Each path is a new rotation, seen through one point. The rows after it are directions, each followed by how far the rotation turns it, in deg/step (0 if it stays put).
Each turn is a multiple of 5 degrees from 10 to 175, or 0.
Each row of a path follows its step; steps can be skipped.
Path 1:
step 1: [ -4  -5  -7  13  -2 -39   7  28   7  19  -6  -4  15 -25 -29 -27  27  24
 -15 -12  11   9  17   4  -1 -10 -25  -6 -13 -19 -19 -13 -11 -49 -12  12
   7  17   1 -31  19 -17  -6  25   6 -15  12  12  -9 -14   3  13   1  -9
  16  21  -3  27   5  27  -4  23   6  29  -7  17 -20]
step 2: [ 10  21  38  18  24   2  -6  21   1 -14 -25 -27   7   5  -8   2 -10 -20
  17  15  17  -8  23  25  14 -52  -4 -36   1   1 -38  21 -20   4 -25   5
   0   7  33   3  -9 -13   4   7  20 -23   4  -2  27  -3   7  -6   4  -5
  17  10  13  -4 -24  11 -26  -9  12   5  -4  26  -1]
step 4: [  9 -22  -3  13  -5  18   2   0   3  -8   1 -12  -8  29   7   7  25  31
   2 -11 -21  10   7  20   6 -34  -1   4  11  38 -35  -9  10 -18 -13  13
  26  40  -6 -13  39   4  17  -5 -11  -5  23  -2  26  21  -2   1 -14  -2
  -9  -9 -10  -7 -29  33  18 -24  14   4 -27 -16   4]
step 5: [  0   2  11   3   6 -18  -3  -9  14  -8 -13 -23  11  -2   7 -34  -3  11
 -13  -8   8  27  17  -8  40 -22  -4   3   2 -19  27  -6 -24 -19 -23   3
 -34   8 -11 -64   7  12  13   4  18  18   8 -32  21   4 -20 -18 -18  11
   2  -3 -21  11   2  14   7 -29   8  20  11  -2  12]
step 7: [ -7  30   1   5  -5 -25  43 -23   4  -2  11 -18   2   6   1  -4   5 -10
   5 -34  -1  29  27  13  10 -18  -6 -11  -1 -11  -7 -26  34  -4   0   6
 -20  -8   8  12  -7   6  15 -34  11  29   1  36  43  18  13   0 -26  10
   9  10 -15   1  18  10 -21   5  14 -15 -19 -18 -10]
step 8: [  4 -25  22  10   9   3  16  28  -2 -17 -10  -7  -6  26   4 -24   0  -1
   8 -59 -11  32 -20  28  -3  -8  -9  -4 -24   3  11 -13   0 -15 -18  -3
  27 -11 -23  -8  22 -18  -2  19  -7 -38   4  21   5  19 -23 -19  -9  -2
  12  20 -23  31  16  -2  -4   9  12   0  -8 -17 -18]
step 9: [ -9  -6  -3  16  14  -8   1  32  29  -7 -13 -21  20   4 -29  10 -21   5
  24  -7   0  12  21   4  -5 -23  -9   1  -2 -15 -23 -19 -10 -38 -22  15
   9  -7  -6 -30   5 -10  -3 -24  26  19   2   0  -9 -26 -26   2  -2  52
  41  11  19   6  -1   6   2  22  22  -6   2  10  13]
step 10: [ 12  12   6  21  -6 -30 -14 -20   0   7  -6 -25  26   5  14  -3 -14  12
 -13 -21  -8  -1  24  43 -25 -24 -20 -13   3   1 -25   9 -19  15 -25  -1
  23 -19  23 -16   5  -7  13  -2   7 -20 -11   2  37  -3  -8   4  -5 -14
   9  -6   4  31 -15 -28 -18  23 -25 -18  34  14  15]
step 11: [ -2  10  -4   6  32  -2  14  11 -33   0  21  20  24  -3 -17  16  23  25
  23 -17 -20   3  30  30   1  -4 -15  16  19 -28   8   2  -6  -8  -6 -19
  -5  12  10   6  32  20  20  -5  29 -13  26  11  42  -4 -10 -21  -8  13
  -8  19  19   5 -36   8   5   9  -5 -18 -21 -19  -9]
step 12: [  0 -16 -24  23   1 -20  -6 -16  -8  -8 -24  -4  13   1 -15  19  14  28
 -19  -9   6 -11  -3   6  11 -40 -14 -16 -12  -3  -8  -4 -10 -24   6 -13
   9  39 -31 -29   9 -23   8   3   6  -6  23   0  28  -4 -21   6   6 -32
  12  25 -29  28   8  18 -19  -6  -8  26 -35 -15   8]
[ -5   5   3   2 -10  -3   5  -3   5  -2   5   8   1   4  -1  -3   5   6
 -10  -1   0  -2   4   1   1  -3  -3  -2  -1   2 -12  -6  -1  -5   4  -1
  10   6  -1   0  -6   3  -9  -8  -5   3   2   0   1  -7   1   7   1  -3
   2  -3  -2  -8   1  -2  -2   3   5   1  -1   1   6]  130
[ -4   5   8  -3   3   5   6  -3   1  -4  -2   4   7   5 -10   1  -2   5
   1   2   2   1   0   4   7   1   6   8  -1  -3   4   3   1  -2   0  -1
   0  -2   0   6  -9   2  -3   2   4 -11  -2  -7   1   4 -10  -6   3   2
  -4   0  -3   2  -4  -9   2  -1   5  10   1  -2  -1]  125
[ 7 -6  3  1  6 -2 -2 -6  2 -3  7  4 -1  4  1 -1 -5 -9 -3 -2  3  4  6 -1
  6 -3  4 -4  0 -2  6  0  7  9 -3  2  3  5  5 -6  4  0 -4 -4  5 -6 -1 -5
  6  0 -2 -2  4 -8  1 -7  0 -4 12 -3 -9  0 -4  0  5  2  3]  140
[  7  -4   2   0  -3  -1  -1  -1  -9  -6   3   2   0   0  -1  -3  -3   3
  -4  -4   2  -2   5 -10  -2   0   3  -1 -12   0  -7   2  -3  -5   2   4
  -4   2  -7  10   6  -5  -1   5   9   1   7  -1  -6   1  -3  -6 -11   4
   2  -7  -2   1   0   2  -1  -1   0   4   2   1   6]  95
[ -8  -1  -6 -14  -6   0   1   4   7  -8  -4  -6   1   4   1  -4  -2  -2
   3  -8  -1  -3   8  -1   6   6   0  -3  -6  -5  -1  -5   5   2   0  -5
   2 -11   6   1   6  -1   1  -4  -2  -3   2   7  -7   1  -1   1  -1   1
   0  -1   2   3   6  -7   3  -3   0   0  -4   1   2]  40
